One vector is turned by the same rotation once a step. Each row is the vector after some number of steps, and that number follows the row.
The counts run from 0 to 310.
[120 149 124  91 142 212  96 133 151 129 135 121 117 143 173 137 104  91
 127  84 116 111  85 135 154 137  87 131  92 132 154 165 123 174 134 146
 132 168 133 155 173 104 103 146 150 140 155 131 144 120 138]
230
[128 154 123  88 137 209  97 142 147 128 145 116 131 137 179 130  96  79
 121  96 112 110  83 131 165 134  93 127 100 133 149 160 122 174 130 148
 126 167 135 160 172 118 106 132 144 154 142 145 143 115 146]
229
[168 142 114  95 137 197 103 141 162 126 139 111 197 140 153 152  84  97
  90 102 138 128  90 138 161 140  95 116 119 116 133 141 100 126 159 130
 124 144  84 147 174 144 107 132 157 149 131 125 125 138 110]
308
[134 158 120  88 149 195 104 125 152 120 124 136 156 146 161 154  69 102
  99 103 135 127  83 139 136 143  86 105  85 115 146 140 123 135 164 126
 108 162 100 153 169 122 101 156 171 145 136 103 129 138 124]
128
[134 127 119 117 175 213 104 124 140 128 136 119 116 138 136 127  88 126
 141  74 115 121 113 117 157 173  87 163 106 148 146 168 140 160 121 115
 145 170 137 159 167 119  85 154 155 137 125 130 151  96 139]
57
[158 139 136  90 131 190  67 144 146 130 116  84 142 122 155 154  93 111
 116  79 127 138 120 133 130 156  85 136  92 136 160 152 130 148 137 137
 105 136  93 127 172 132  83 139 177 155 117 130 110 128 135]
149
[153 170 140 101 177 201  92 146 155 122 138 122 142 131 168 119  92 113
 133  65 106 126  94 100 165 157 106 145 111 146 140 164 119 132 135 130
 132 167  83 144 159 129 111 119 153 139 127 139 106 128 139]
251
[153 152 143  87 123 206  91 136 144 135 144 110 147 139 171 120 102 101
 135  87 100 115  97 140 163 144  78 129  99 126 129 160 118 170 132 146
 132 161 127 160 163 124 108 149 132 164 153 145 140 107 130]
46
[130 137  98  97 179 201 107 116 150 120 121 125 160 144 153 160  78 115
 100 105 158 137 102 129 147 143 109 133 111 142 148 141 113 119 151 114
 113 159  88 147 186 116  85 149 183 130 111 114 128 140 124]
304
[137 111 114 104 182 208 104 115 137 111 141 130 169 144 136 140  88 117
  91  98 153 126 112 122 139 167  82 114 105 130 147 158  99 134 125 108
 115 131  91 128 152 101  74 148 174 131 122 114 128 110 131]
166
[122 161 115 106 203 210 112 116 136 127 139 150 146 144 167 131  69 114
 134 105 128 118  81 106 155 158 105 133 114 137 142 149 123 124 143 114
 118 179  92 148 165 112  93 133 153 125 133 118 129 129 138]
260
[141 142 114  94 134 217 105 127 132 146 163 100 159 148 159 127  98  96
 136 109 125 110  93 138 177 132  94 142 127 139 135 141 118 169 136 140
 128 162 127 178 179 133  99 141 137 152 148 160 158 109 122]
227
[141 148 132  67 161 206 101 140 149 126 136 115 176 156 182 114  95  91
 116 120 135 122 107 118 179 126  98 135 106 157 118 144 118 147 143 124
 129 149 106 170 168 125 106 131 149 144 124 150 123 112 135]
214
[167 124 120  87 160 200 105 136 146 130 148 113 187 140 162 118 105 105
 103 104 135 129 127 125 179 139  98 150 131 153 120 155 101 142 124 113
 136 142 106 170 170 141  90 135 162 146 111 159 128 106 141]
23
[123 146 125 100 186 208  99 132 145 121 130 120 115 138 152 123  87 119
 137  76 114 127 112  98 156 170  98 153  93 158 150 163 138 144 130 115
 136 164 123 152 158 112  92 139 162 128 118 132 130 106 152]
63
[137 135 113 117 153 219  95 125 140 140 140 108 111 136 148 139 110 119
 153  72 126 124 107 123 162 155 102 167 120 148 151 163 124 155 117 134
 129 169 101 153 177 105  88 164 158 131 134 142 139 120 130]
239
[178 132 116 122 137 205  97 134 155 116 125 107 158 109 141 163  82 123
 116  68  95 126 106 140 162 161  92 161 144 119 142 163 119 136 138 137
 137 172 117 156 174 148 100 122 154 151 123 125 133 132 119]
103
[153 131 122 112 145 213 109 124 133 137 154 109 133 137 138 128  90 118
 132  85 109 118 108 138 162 165  77 155 114 128 140 161 139 168 120 133
 139 168 143 170 167 132  93 151 142 153 140 143 161  87 129]
51
[140 164 114  87 175 183 100 127 156 114 122 138 163 128 163 149  65 111
 104 103 126 136  93 131 155 146 105 119  98 122 138 137 121 118 164 118
 121 163  95 157 171 141 102 130 176 147 118 116 114 134 138]
120
[153 117 106 114 168 213 102 122 149 125 121  99 154 128 125 171  76 134
 124  87 126 137 122 129 156 152 105 170 149 145 149 143 139 122 145 116
 124 164 106 158 188 137  86 136 172 133  99 125 143 137 122]
291
[124 162 135  98 162 225 104 132 155 118 135 125 150 150 178 144  86  97
 122  92 116 105  72 113 146 143  96 117 119 125 151 153 120 148 144 149
 115 174 107 141 161 101 110 124 138 116 147 107 128 142 120]
84
[144 155 118  88 124 191  93 131 149 123 126 109 156 132 161 159  70  93
 100 106 121 123  87 150 138 151  84 106  85 106 149 144 125 150 161 140
 108 156 119 149 174 140  99 140 157 165 141 117 136 128 126]
134
[140 120 133  88 170 208 112 125 159 126 132 141 158 156 162 124 111 110
 104  89 145 130 109 120 168 137  84 137  98 144 122 159 100 144 122 113
 140 144  98 152 163 103  93 171 164 119 131 129 121 106 128]
27
[158 120 122  98 141 214  97 119 113 127 145 111 176 121 161 132  98 113
 114 126 119 117 123 156 161 152  77 131 136 121 130 154 119 168 110 138
  97 149 119 159 174 122  75 140 143 167 138 143 159 109 132]
183
[142 139 102 120 147 224 114 116 128 128 157 112 164 131 155 156  76 111
 126 113 114 108  83 138 157 151 100 136 153 122 142 142 121 152 137 144
 119 179 124 160 177 130 100 115 139 146 140 129 163 131 114]
88
[159 160 113  88 163 186 101 137 150 121 130 125 178 128 165 142  70 108
 111 110 127 133 100 135 160 139 102 130 115 129 126 132 120 112 163 113
 121 164  84 162 178 159 101 123 169 156 115 128 119 137 132]
119
[129 161 135  88 161 204  82 141 135 137 124 111 108 128 167 120  99 116
 152  92 107 128 116 120 158 150  94 158  98 153 147 158 147 160 126 132
 117 168 115 160 168 116  94 152 152 147 130 148 131 114 154]
55
[126 142 120 110 160 221 108 114 142 122 122 126 139 138 153 166  72 124
 133  87 109 118  86 131 130 153  82 131 125 114 154 154 134 148 142 144
 101 178 125 151 170 108  97 148 145 127 142  98 148 139 117]
275
[128 134 130  88 169 208 100 115 135 111 130 146 169 136 170 134  94 103
  93 117 142 118 102 127 138 155  79  96  96 124 147 156 103 146 122 125
  98 145  99 133 156  99  77 148 165 138 130 117 123 120 139]
172
[151 137 111 114 183 201 115 117 161 112 116 145 152 138 136 154  75 132
 109  76 132 136 105 126 147 161 100 148 112 126 136 155 119 110 149 112
 134 169  99 159 167 127  97 153 180 126 113 104 132 127 127]
115
[125 141 119 104 155 214 105 113 126 142 144 132 134 157 163 124 108 109
 145 113 138 115 103 141 159 137  79 138 102 142 133 150 116 166 116 135
 112 166 112 174 178 102  85 183 152 141 149 135 149 112 133]
42
[176 127 138  92 137 193  77 146 153 124 131  86 173 120 141 142  85 108
 105  77 130 137 127 121 150 164  93 138 109 138 152 155 120 141 139 125
 118 123  86 129 164 144  86 124 170 156 116 149 111 118 136]
155
[135 151 119  75 150 208 105 137 139 130 149 114 171 155 186 117  95  80
 124 120 130 120  94 126 171 125  91 124 111 144 126 143 117 162 141 130
 124 158 116 171 176 126 101 127 143 146 137 152 146 116 134]
221
